[[ -2.1  38.7 -27.0 -13.7  16.1 -17.1 -14.5]
 [ 10.6 -20.2  13.7 -17.9  -1.6  -1.7  25.9]
 [ 29.0  18.6  10.0  -3.0   9.0  14.3 -12.6]
 [ 27.8  12.6  -7.1 -69.3  23.1 -30.4  42.3]
 [  7.1 -35.7  29.9  18.0 -16.2  22.6   8.2]
 [ -9.6  -3.5   6.5  40.9 -12.5  21.5 -28.9]
 [  8.2  32.8 -19.8 -22.9  16.2 -16.1  -5.5]
 [-10.0 -11.3  11.9  46.6 -16.9  26.1 -28.6]
 [ -6.9 -21.4  -8.6 -49.3   3.5 -35.1  51.5]
 [ 24.5  10.5   8.9 -10.4   7.6   7.5  -1.4]
 [ 38.9  23.7   7.5 -24.5  15.9   5.1  -1.1]
 [ 10.5  -1.3   5.6 -10.9   3.4   0.1   8.7]] yields 24.5

[[ 13.4  37.9  -5.4  39.5 -25.9 -32.4 -17.9  10.0  23.8  25.5  42.0 -39.2]
 [ -4.4 -22.0   9.3 -42.1  34.2  37.3   0.3  15.8 -20.6   0.9 -10.9  18.6]
 [ -1.8  -6.6  12.6 -14.2  11.6  22.7   4.2  22.4 -11.1   8.9  14.0  -0.9]
 [-29.1 -44.8  38.2  -9.2  -3.6  26.0  67.5 -16.0 -31.8 -35.2 -14.4  49.3]
 [ 21.3  25.4 -11.4 -18.9  25.2  16.3 -50.4  48.6   7.5  43.7  32.6 -40.1]
 [ -4.7 -28.7 -13.5 -34.1  20.5  29.0  -2.1  -2.3 -13.8 -22.5 -48.9  19.8]
 [ 14.2  49.2  -0.9  46.5 -24.9 -55.6 -19.3 -10.7  30.6  31.2  51.4 -30.8]
 [ 18.3  46.4   2.1  26.5  -8.1 -27.4 -30.5  22.9  22.2  46.0  63.1 -42.8]
 [-18.0 -32.7  18.9 -12.8   2.1  22.0  38.8  -9.3 -21.6 -25.8 -19.6  32.6]] yields 14.2

[[ 10.6   0.3  32.1   8.1  36.0  -6.0  21.6  77.9 -64.2  24.8 -45.9  33.1
   34.6]
 [  5.9 -24.9 -22.9 -33.4 -11.8 -38.2 -13.6 -69.9  34.2 -12.5  69.4  16.7
   -7.5]
 [  6.6  19.0  17.2   6.9  33.7  14.2  28.6  80.7 -74.9  30.0  15.6   9.0
   35.6]
 [ 35.1  22.4  -1.9  17.9 -20.5  25.6  34.2  59.2 -74.2  34.0  26.5  -8.8
   22.5]
 [-41.2  10.6   4.6 -35.1  -4.8 -55.1 -30.0  29.1  61.9 -32.0 -77.3  20.7
   24.8]
 [-43.9 -47.1 -22.6  37.1 -36.3  -6.9 -25.1 -10.6  75.1  33.8 -39.8 -62.3
  -17.0]] yields 35.1

[[-44.2  27.5  18.2  36.8  -6.3 -35.6  51.9  64.8 -32.9  11.0  63.4  64.6
  -38.6  58.1]
 [ 45.3 -51.4  10.6  50.9  -9.9  17.8  34.1  48.3  19.5 -14.0  53.6  25.4
   27.6  46.7]
 [ 41.3 -35.1  53.2 -31.1   6.4 -20.8  26.8  55.0 -39.2  19.0  24.3  11.8
  -10.5 -10.0]
 [ 42.7  51.2  57.9 -40.2  55.6  36.3  30.0   0.2  32.4  66.1  50.3  51.0
  -49.2 -20.5]
 [ 31.5 -18.8  46.8  54.3 -61.2  27.2 -42.9 -28.2 -37.1  19.7 -55.7   7.9
  -36.1 -55.6]
 [-33.2  45.5 -37.4   2.4  28.4  21.8 -21.7  10.4 -46.7  11.8  11.3  31.6
  -48.9 -46.0]
 [ -3.9 -55.8  59.1 -13.6  -5.2  -0.5 -44.5  57.8 -11.4 -53.6 -13.5 -24.1
   18.6 -40.4]
 [ 18.6 -39.0  42.6  -5.2 -17.1  -5.5  47.6  56.5  12.7 -32.3 -63.4  23.4
  -55.5   8.8]
 [ -7.4 -51.5  32.2   2.9  49.5  -4.7  -1.9  36.6 -50.0 -22.7   9.4 -47.3
  -35.8   9.8]] yields -3.9

[[-41.0  60.9  57.3 -50.2  52.2 -40.8 -48.8 -54.6  58.0 -45.4]
 [ 19.2   4.8   3.2  -0.6 -15.0  20.2 -10.4 -11.4   0.7   4.1]
 [-37.4   3.6  17.2 -14.0  30.9 -36.6  17.8   8.9  13.7 -22.8]
 [-10.3 -33.5 -29.0   8.5 -22.4 -12.6  20.0  13.3 -26.1  -8.1]
 [ 70.8 -70.8 -66.5  57.3 -67.9  69.8  34.3  37.5 -62.8  57.3]
 [-15.4 -26.1 -22.7   4.5  -5.2 -18.1  16.5  20.7 -26.0  -4.7]
 [-40.9  64.4  61.4 -52.3  56.4 -44.2 -46.7 -54.8  60.3 -41.2]] yields 70.8
---
Q: array([4776, 7650, 3062, 2774, 1752, 8877, 6653])
A: 2774, 8877

Q: array([194, 228, 245,  51, 168])
A: 245, 245

Q: array([5269, 3518, 8521, 5772, 4703, 2963, 4172])
A: 5772, 8521

Q: array([ 32, -35,  27,  16,  39,  47,  -3])
A: 16, 47

Q: array([80, 22, 38, 48, 71])
A: 38, 80

Q: array([0, 9, 1, 8, 3])
A: 1, 9

Q:
array([[6500, 6408, 5892, 8147, 6938, 6209, 4627],
       [4380, 5117, 5881, 4957, 7998, 3050, 7601],
       [6511, 6604, 5672, 7427, 6510, 6396, 4765]])
A: 4957, 8147

Q: array([ -2,  45,  -3,  15, -29])
A: -3, 45

Q:
array([[ 93,  85, 103, 109, 112, 123, 116],
       [214, 157,  67, 117, 138,  94, 104],
       [ 72, 185,  90,   1,  56, 115, 111]])
A: 117, 214

Q: array([14, 19, 79, 63, 91])
A: 79, 91
---
Input:
[[ 26.2 -33.6  46.4  27.9 -72.2 -37.9]
 [-13.9  27.2  20.0   4.5  -9.0 -23.2]
 [-52.2  49.3   3.2 -54.9 -29.5  46.0]]
Output: 20.0

Input:
[[ 16.9 -36.9 -34.8  26.1  21.7 -18.3  38.5]
 [ 15.0  60.3 -34.6  33.6   6.8 -51.6  25.4]]
Output: -34.6

Input:
[[  2.4 -34.5 -71.9   7.3  53.6]
 [ 43.2 -41.8  50.1 -27.5  -6.8]]
Output: 50.1

Input:
[[-32.1 -27.0  -2.4  37.1  -9.3  -8.8  37.4]
 [-70.8 -48.5 -20.4  67.7 -38.0  18.1  -4.6]]
Output: -20.4

Input:
[[ 20.8  76.9  83.5 -61.1]
 [-47.5 -38.0  68.7 -30.1]]
Output: 68.7

Input:
[[  1.5   2.0   0.1   1.1  -1.7]
 [ -1.0   2.5  -1.9  -0.4   1.7]
 [-47.6   1.4   4.4  -0.9 -59.4]]
Output: -1.9
---
[  7.1 -71.9 -77.9  57.4 -47.8 -10.6 -43.7]: -71.9

[[-18.1 -39.7 -34.3 -51.2   7.9]
 [ 53.9   5.3 -37.6 -44.4 -14.3]
 [-50.0 -15.3 -83.9   4.4 -56.6]]: -56.6

[ 26.9 -11.3 -21.7  77.6 -46.0]: -21.7

[[ -0.6 -31.6 -30.8  29.3]
 [-41.0  74.1 -19.6  30.3]
 [-30.4  60.5  10.1   4.1]]: -31.6

[[ 47.8 -80.0 -49.6   5.6]
 [-48.2  29.1   8.0 -72.9]]: -72.9

[  1.2  23.8 -49.0 -11.0 -62.9   0.2  41.4]: -49.0

[ -2.7  52.8  55.8 -73.7  -9.7  30.0]: -9.7

[  4.3 -24.6 -32.9  45.2  29.2  83.5]: -24.6

[ 45.5   0.2  -9.0 -65.3]: -9.0
